A single turn carries every row of the set below to another of its rows. Some are shown first; where does it send the rows asked next?
k_907: [  0   2 -10   7   1  -9 -10   5  -9  -8   7  17   6  15  10   1 -27   9
   5 -12   7   1  -4   1   4  -1  -9  22  18  -5   3 -14  -4  -7  -7  -5
  -9]
k_539: [  1  -2  -9   5   3 -11 -13  -1 -11  -7   5  17  -1  21  11  -5 -27  13
   3  -3  21   3  -3   1   2  -2   1  16  18   1   5 -19  -2  -5   0  -1
 -11]
k_652: [ -7   8  16   3  10   3   0  -4  -1  18   3   6   4  -8   0   3 -25   4
  -8   4   6  18  -6   0  13   7 -16  13   2  16   0   6  19 -15 -13  13
  11]
k_415: [  7   7  -7   3   3  12  -4  -9  -7  12  13 -14  -5 -10  -6  15  -7  26
 -20   9  10 -14   6   8   6  10 -14   0 -19   5 -15   7  11   1   9 -17
  -3]
k_516: [ 12   3 -11   0  -6  10  -2  -7 -10  19   5 -17   1 -13 -11  14  -7  20
 -18  14   3 -13   5  12   7  15  -5  -2 -16   2 -16   8   9  -2   9 -18
  -7]
k_205: [ -7   5   6   3  -2 -19   3   6  13   3  -4 -19  -4  -4   1   4   0 -15
  -5   4   9  -1  14  15   9 -17  10 -11  -4 -13   0   1  -7   4  -5  23
  -7]
k_313: [ 11  15   9 -18 -25   7 -10  11 -13  -7   2 -18   5  -7   7  -4  -3  -8
   1   0   0   2 -19  -1  -4 -12  -7   0   2  14   1 -14  -3   0   6   8
   3]
k_246: [ 14 -10  -3   3   7 -14   6 -14   6  -3  18   3   0  -6   8  11  -4  16
 -11 -12  -8  -4   1   3  21  -2   8  -6 -22 -15  -1  -8   6 -10   5  -9
 -18]
k_416: [ -3  19   6  -1   3  -5  -2 -13  -1  -1   9   0  -8 -26  25  16   1  17
   3  -1   2 -18  -9  -7   7  -1   3  -9  10   5  -2  -8 -17   2 -12   0
 -13]
k_213: [  7  12   6  -7  -3 -14   5  -2   0   8   5  -3 -10  -4  17  -5 -19  19
 -15   5  -1 -12  14  -3 -16 -20  12   7   5 -17  12  14 -15   7  -9  -5
  -3]
k_161: [  6   1  -6   1   6   3  -4  -9  -7  15   8 -15  -7 -15 -17  18  -2  24
 -18  11   9 -11  -6   3   5   9  -7  -7 -13  -2 -16  12  11   7   8 -19
  -6]
k_661: [ 10   4  -2  -5   1  -2 -13 -12   1  18 -15  -5   1  11  -1   4 -19   1
  -3   8   1  10   1  16  11 -19   3 -11  15 -16 -13  -5  10 -19   5  -8
  22]
k_584: [ -8  -1  12   3  10   1   3 -10   0  24   8   8   6  -2   5  -6 -30   8
  -7   6  10  18  -6  -4  11   9  -9  18   1  10   2   3  17 -11 -15   9
   7]
k_231: [ 13   6  -5 -10  -6  -4 -10  -5  -1  21 -15  -2  -3  10  -1   3 -16  10
 -12  16   6   5   1   6  16 -11   0 -13  22 -19 -10  -7  10 -23   6   1
  17]
k_29: [ 10  -5  15   9   9  13  26   2   7   0  -2 -10  12  13  -5   7 -16   1
  -5  18  -3  -6   8  19  -4  13   8  14  -3   5  16  -4  -3   3  -6  -2
  11]
k_206: [ 15   4   1 -10   2  10 -12  10 -26  20 -17  10 -14  -5   5  -4  15   9
  -7  10   5 -15   0   1   3 -12  14  -5  -4  -2  -4 -17   6  -5  -9  -3
 -10]
k_6: [  4   8  15 -10  -8   6  10 -14 -13   0 -18  10  -2 -14 -13  -4   5  10
   6  12 -26  10   1  -5   6  -5   8  -4  13  15   4   6   1 -23  -9   0
   0]
k_933: [ -3   5 -13 -10  -2 -17  -8  22  -4   6  -7   5  -4   6  -9   8 -13   5
   8  15   4  21  -2   8   3  16  -3 -12  -4  20   3 -10  -5  -8   8   2
   3]
k_427: [  7  -6  -5  20  11 -11  10 -19 -13   4 -11 -21  -1 -17 -18  -1 -15   4
  -3  -7   2   3  -1   5  19  10  -4  -2   8  15  13   3   4  10  -6 -11
  -3]
k_32: [ -8  -3  -8 -10   5  -6  -7   0 -17  -6  -9   7  11  -4 -17   5  14   1
 -15  -6   3  16 -10  -7  -5  -7  -6   7  -1   2  10   6  15   5  15   2
 -20]
k_158: [  7   1  -5   4   2  13 -11 -13  -8  16  14 -15 -10  -6 -10  16  -1  21
 -12  10   3 -13  -3  13   4  13  -4  -1 -10  -3 -16  12  14  -1   8 -18
  -4]
k_859: [ 13   2   8  11   2   6 -13  -9   1 -15   2   4   9   7  -4  -6  11   9
 -19  15   7 -15   8   7  -7 -14  10 -22  -2  -3   0   8  -6 -16   3   0
  14]
k_353: [ 10   1   4  -9   2   7 -15   9 -17  23 -23  13 -16  -9   6  -1  14   5
  -5   9  -1  -7  -6   4  -2 -10   7  -4  -6   2 -14 -17   9 -11 -10  -3
  -1]
k_547: [ -2  -1   7   2   0 -19   8   8  11   6  -3 -15   0  -1  -4   6   3 -10
  -6  10   9   7  20   8   1 -22  14 -14   2 -10   9  -5  -9   7  -4  22
  -2]
k_315: [ 18  -1  10   9  13   8  24   1  -2   6   9  -8   6  14  -5   7 -12   3
   5  23  -5  -7   5  13  -4   9  -1  17  -8   8  18  -6  -1  -4  -1   7
   6]
k_86: [ 16   4  -9  -9  -9   0 -16 -10   2  21 -10  -1   2   6  -4  -6 -13   9
 -10  11   3   2   2   4  11 -14  -3  -6  13 -13 -16   0  12 -25   9  -5
  21]
k_849: [ 10  12  15 -20 -21   6  -3   8 -21  -7   1 -16   5 -12   1  -2  -7 -12
   5  -1   0   9 -15  -6   2 -11  -4   2   9  20  -3  -8  -4   0   2   3
  -2]
k_11: [  7  12   6 -10 -11  10  13 -11 -17   2 -20  10  -6 -14  -5  -3   3  15
   2   5 -23   1   2 -13   1   3  10  -4  12  21  11  -4   0 -15 -11   5
  -3]
k_442: [  8 -13  -1   5  10 -16   5 -18  10  -3  20  -3   3  -5   9   7 -10  15
  -6 -11 -17   3  -9   5  21  -4  10  -3 -14 -16   4  -2  11  -8   5  -5
 -16]
k_262: [ -4  -4  -4  -5  -5  -6 -14   3 -11 -11   0   4  11  -4 -18   7   8  -5
 -15 -11   2  12  -4  -3  -7  -4  -9   7 -12   4   8   4  13  10  14  13
 -21]
k_783: [-11  -3  -9  -6   2  -1 -10  -5  -8  -9  -2   4   6 -11 -15   8   9   3
 -16  -4  -2  10 -13 -12 -13  -8 -10   2  -6   6  13   7   7   2  20   7
 -22]
k_960: [ -1  -6 -12  -9   0  -6 -11  -7 -14 -10  -9   2   8 -10 -20  12   1   6
 -14  -8  -2  16  -6  -2 -11  -1  -5   2  -5   4   6   1  14   5  13  11
 -24]
k_341: [ 18  -4  -5  24  16  -6  13 -25 -14   0  -3 -20  -3 -13 -15   1 -14   6
  -1  -4   0  -3   2   4  10   2  -7  -5   7  14  16   6   2   9  -4  -5
   0]
k_737: [  8  12   8  -8 -11   9  15 -15 -14   8 -12   1  -1 -16 -12  -6   9  12
   7  15 -24   9   1  -6   7   4   5   1  13   8   8   0   1 -22  -9  -7
  -2]
k_665: [ 19   1  15  15   6   9  20   0  -1   7   1  -9   7  19   0  11 -14  -1
  -4  21  -9  -5  10  18   1   2  -2  16  -4   5  16 -13  -3   0  -6   6
  12]
k_198: [ -6  -2   3  -2  -3 -12  -2   5  15   4   5 -14   0  -4   0   9   5 -15
  -5   4  14   7  17  15   3 -25   9 -11  -1  -4   7  -3 -10   2   0  17
  -8]
k_136: [  8   8   2  -3   2 -20  15  -7   0   5   7  -2  -8  -2  12  -9 -14  20
  -6  10   0  -8  21  -5 -15 -15   7   8   5 -18   8  16 -10   5  -6  -9
  -2]
k_414: [ 14  11   7  10  -4  -1 -10  -2   0 -15  -2  -2   5   8  -7 -10  11   2
 -17  16   6 -13   7  12  -7  -3  11 -26   2  -2  -4   7  -7 -15   0   5
  14]
k_823: [  2  13   6  -1 -18  11  13 -20  -9   8 -21   5   0 -12  -9  -9   7  10
   3   8 -24   2   3  -5   5   1   6   4   9  20   8   0   1 -18  -5   6
   4]
k_712: [ 12  -2  22  13   5  11  24   1   3   6   9  -8   6   6  -5   5 -11  -2
   4  17 -12  -5   9  20  -2  12   2  11  -3  11  15  -1   2  -5 -10   1
  10]
k_114: [ -3  17   4  -2  -1   0  -8  -8   1  -2   7   1 -11 -25  24  15  -4  23
  -2 -13  -3 -13 -13   0   6   7   0 -11   8   9   0   6 -16  -3 -13   8
 -13]
k_155: [ -6   2 -17  -6   3 -17  -4  21   0   0   0   4   0  10 -11  11  -7   5
   4  11   1  27  -8   8  10  12  -8 -12  -2  18   8  -4  -1  -3  10  -3
   3]
k_492: [  4   2 -13   2   4 -10 -11   6  -8  -5   0  13   5  19   9   0 -34  11
   5  -1  12   2  -9   6   1   3  -2  12  17  -3   2 -18   1  -1 -11 -10
   1]
k_721: [ -5  16   5  -1   2  -8 -10 -16   2  -2  18   3  -8 -18  26   6  -4  15
   2 -12   2 -13  -5  -3  15  -4   9  -8  14   8   1  -5 -15  -4 -13   1
 -10]
k_43: [-13  -2   7   0  -3 -23   2   3   8   1  -4 -11  -4  -2  -1   6   1 -20
  -3   1  17   2  16  12   3 -12   9  -5  -1  -8   2  -2 -12   6  -7  21
  -6]
k_409: [  1  -7  -8   6   1  -2 -13   0 -13  -9   5  12   6  20  12  -8 -26  15
   7  -2   9   7 -12   1   1  -2  -2  16  17  -2  10 -21  -1  -1  -2  -7
  -6]
k_64: [ 10   2  -2 -10  -8 -11 -10 -11   2  21 -21  -5   0   1   6  -4 -14   8
  -5   8   3   6   2  12   5 -12   1 -13  16 -15 -16  -1   9 -23   5  -8
  20]
k_279: [  0  15  11   1   0  -7 -11  -9  -2   3   9  -1  -9 -22  23  16  -8  18
  -4 -10   4 -19  -5   1  15   5   8 -11   7   8   6  -2 -21  -2 -16   4
 -13]

k_416 -> k_198
k_933 -> k_652
Now these:
k_539 -> k_665
k_341 -> k_246
k_64 -> k_6
k_712 -> k_161

